Turns, then the turns between two rows, first turn first; the first pair answered
turn lote:
-17 4 0 -2 5 -20 -2 -7 20 -11 -13 6 -15 -16 3 -9 0 -12 4 -1 1 20 -9 -7 -2 28 3 -16 21 5 -2 -4 |-> -3 4 -5 -7 4 -21 -3 -7 18 -14 1 4 -14 -17 -4 -7 8 -17 -11 -11 -6 17 12 -13 14 21 11 -15 17 2 5 -1
11 -7 -6 -21 -26 -42 -14 -33 5 -24 29 2 10 -1 -12 3 26 -38 12 -7 -2 27 -2 -17 25 2 16 -29 4 -6 -23 11 |-> 34 -4 -12 -19 -12 -16 -14 -31 1 -9 43 -7 8 4 -24 1 27 -25 -10 -24 -6 4 26 -16 38 -19 18 -11 1 -5 -8 13
13 3 28 19 9 43 10 -6 -40 62 -2 -26 17 13 9 -4 -32 21 1 28 2 -39 -16 14 -15 -25 -37 37 6 10 1 14 |-> -12 2 38 26 -3 17 7 -4 -31 40 -19 -14 14 0 24 0 -38 6 31 45 7 -13 -54 11 -27 1 -39 9 17 16 -15 11
turn tiri:
-19 6 13 17 -14 3 -8 -20 -14 -12 13 -11 12 -11 10 9 -17 2 36 33 1 8 -40 4 -37 -10 -20 -15 7 -5 -30 1 |-> -25 2 9 16 -12 -1 -6 -18 -7 -15 1 -3 2 -6 16 13 -15 4 36 38 0 15 -39 3 -37 2 -19 -15 8 -3 -32 -3
25 -8 -45 1 -25 -34 24 18 16 -36 3 21 7 10 2 17 32 6 45 -8 6 8 -48 -19 -25 -10 15 20 -1 -2 -16 -11 |-> 19 -6 -52 2 -12 -23 28 28 16 -27 -7 26 -7 18 6 18 29 24 38 -5 1 -2 -42 -14 -32 -17 12 34 -4 1 -8 -13
5 6 -17 -10 -5 -6 -8 -5 8 5 -2 -1 4 11 1 9 6 -11 -15 -21 -7 -6 -2 3 8 -1 7 3 -14 7 -8 -4 |-> 3 8 -19 -10 -5 -4 -10 -6 7 4 -1 2 5 9 2 8 7 -10 -15 -19 -3 -4 -1 1 5 -4 6 5 -14 8 -2 -5
9 3 7 10 -3 -20 -12 -5 -4 -16 20 -11 32 -9 -17 -13 14 -55 11 19 8 25 -12 -18 25 7 4 -30 10 -17 -14 -3 |-> -12 2 -7 12 -1 -30 -14 14 13 -27 -10 14 5 -9 -9 -2 16 -43 12 19 7 38 -11 -25 11 32 9 -32 15 -11 -11 -12
turn vam:
7 -19 -32 -3 -8 -20 -15 14 20 -37 -7 48 -25 -10 0 -1 26 18 -9 -18 -21 -12 52 -19 -20 2 23 13 14 3 9 22 |-> -21 -22 -3 13 -11 -16 -3 10 6 -37 -30 49 -16 -17 26 -5 3 19 30 28 -8 -7 -8 -9 -54 7 -4 -2 19 7 -4 23
55 -4 -24 -7 15 -12 26 8 -21 6 -17 -15 14 3 12 10 21 23 -27 -12 -4 13 33 -8 24 -22 0 11 -16 16 -11 -10 |-> 31 -7 -20 -5 2 -44 22 12 -2 -20 -39 -2 10 -9 20 16 21 10 1 -2 1 41 -1 -18 7 13 4 -11 -6 21 -30 -13
21 6 46 19 2 -11 -46 -54 -22 -8 28 -33 69 -41 -14 -4 5 -76 13 -7 6 -2 -52 -2 40 -37 -1 -49 15 -54 -24 9 |-> 34 8 42 16 6 1 -44 -52 -29 3 35 -42 70 -35 -20 -6 12 -69 2 -18 -1 -13 -35 -1 54 -48 -4 -40 15 -52 -17 10
-28 21 6 -3 5 -24 4 7 8 9 -20 13 -40 13 10 -5 -23 7 -2 0 -10 19 -22 -1 -28 30 5 14 24 20 -1 -12 |-> -15 21 13 1 15 0 8 6 -11 32 -3 -6 -28 23 11 -6 -30 24 -13 -3 -14 -13 -7 12 -27 2 -7 37 14 17 11 -9
Pairs:
Each pair is 2 to 3 turns apart.
-8 -1 30 0 -6 21 -6 -32 -28 5 16 -20 21 5 2 -7 1 -1 19 20 19 21 -13 7 -18 3 -6 -3 3 -2 -15 -10 |-> 12 1 15 -7 -7 8 -17 -38 -11 -5 33 -21 15 4 -15 -7 19 -13 1 -13 13 28 15 -5 7 7 18 -1 4 -6 -5 -11 => vam tiri
-34 3 -13 10 39 17 16 7 -14 30 -19 21 -6 14 30 -2 -24 57 8 49 -7 -15 -33 26 -42 -18 -9 -2 6 1 2 10 |-> -7 4 12 8 21 17 8 -28 -37 27 30 -17 39 7 8 -11 -22 29 11 45 -7 -17 -39 35 -12 -46 -13 -15 5 -16 -9 28 => tiri tiri
-31 -13 21 -1 -28 -30 -4 -9 -2 -32 -17 10 10 -16 10 -2 -24 -22 44 24 9 37 -59 -13 -15 26 -1 -31 10 -4 -24 -6 |-> 33 0 -21 -23 -5 -4 -14 -8 11 -12 35 -7 0 6 -32 -5 13 -12 -29 -48 -14 1 52 -21 48 -7 38 16 -5 -11 14 2 => vam vam
-1 0 17 28 13 13 -1 -1 -31 35 -13 -15 6 10 6 3 -4 26 22 31 15 -5 -10 15 -22 -14 -7 10 -6 7 -14 2 |-> -5 2 -16 19 11 -21 -9 13 10 10 -31 15 -32 12 3 9 15 25 7 7 8 28 11 -9 -11 20 29 6 2 12 -8 -7 => vam vam tiri
-3 1 19 4 -24 -28 -11 -28 -4 -28 22 -14 38 -19 -14 1 5 -43 18 2 0 27 -21 -13 10 6 6 -34 19 -11 -16 15 |-> 29 10 -8 -7 8 19 1 -11 -6 15 30 -18 15 7 -19 -1 12 -4 -38 -32 -19 -24 54 -5 29 -28 11 20 1 -5 19 8 => tiri vam vam
-30 -15 -34 -3 19 -22 -9 47 25 11 -48 7 -14 -43 39 -2 -35 25 -16 0 7 14 13 -20 -36 26 -1 -9 2 -18 -23 8 |-> -23 -19 -4 5 21 8 -2 30 -15 33 -29 -20 20 -42 41 -5 -53 25 0 22 17 -12 -12 -3 -46 -7 -31 -5 -4 -25 -26 18 => vam tiri lote
3 -19 0 22 -9 -32 -5 -27 30 -36 -7 23 19 -14 -11 6 5 -34 -1 -19 -2 -3 21 -6 30 23 50 -32 13 18 -14 -6 |-> 13 -12 -3 22 -3 -24 -9 -31 30 -27 6 20 17 -9 -19 7 10 -29 -13 -30 -4 -11 38 -5 38 12 58 -20 11 17 -8 -8 => vam vam vam
-9 1 19 7 6 29 1 -7 -28 24 4 -17 15 12 0 -6 -2 1 12 27 4 -2 -13 10 -20 -20 -23 7 -6 -2 -6 -6 |-> -16 -4 -8 2 -9 -16 -12 -5 11 -20 -8 5 -9 2 -8 -2 21 -21 9 1 0 42 -4 -16 2 16 11 -21 8 -1 -15 -9 => vam vam
-7 -32 9 5 -20 -43 -45 -14 20 -49 -6 -11 11 -23 11 -52 26 -11 -5 -16 -1 17 3 -12 30 36 27 -56 -8 -17 -43 10 |-> -24 -36 36 13 -19 -36 -36 -15 -3 -37 -17 -18 23 -23 25 -51 3 -3 18 16 9 8 -33 3 5 35 -1 -59 -7 -20 -51 6 => lote vam
-1 1 -13 3 -4 -27 -16 -5 20 -26 0 -1 -14 -11 1 -10 3 -13 -1 -19 -6 28 -1 -19 19 15 28 -10 -1 1 -17 4 |-> 0 1 -23 0 7 -13 -10 8 26 -14 -9 7 -29 3 6 -10 3 8 -18 -24 -10 10 19 -15 17 9 28 13 -6 4 -5 0 => tiri lote
7 -2 -23 -9 -1 -16 -9 -11 17 -16 -9 5 -12 2 0 3 13 -10 -2 -19 -13 3 9 -17 7 16 15 -9 4 12 14 -10 |-> 8 -3 -3 -1 13 18 4 -8 -13 16 5 -13 4 8 9 -1 -7 4 -4 1 -14 -34 3 3 -5 -15 -14 14 -2 11 19 -6 => vam vam
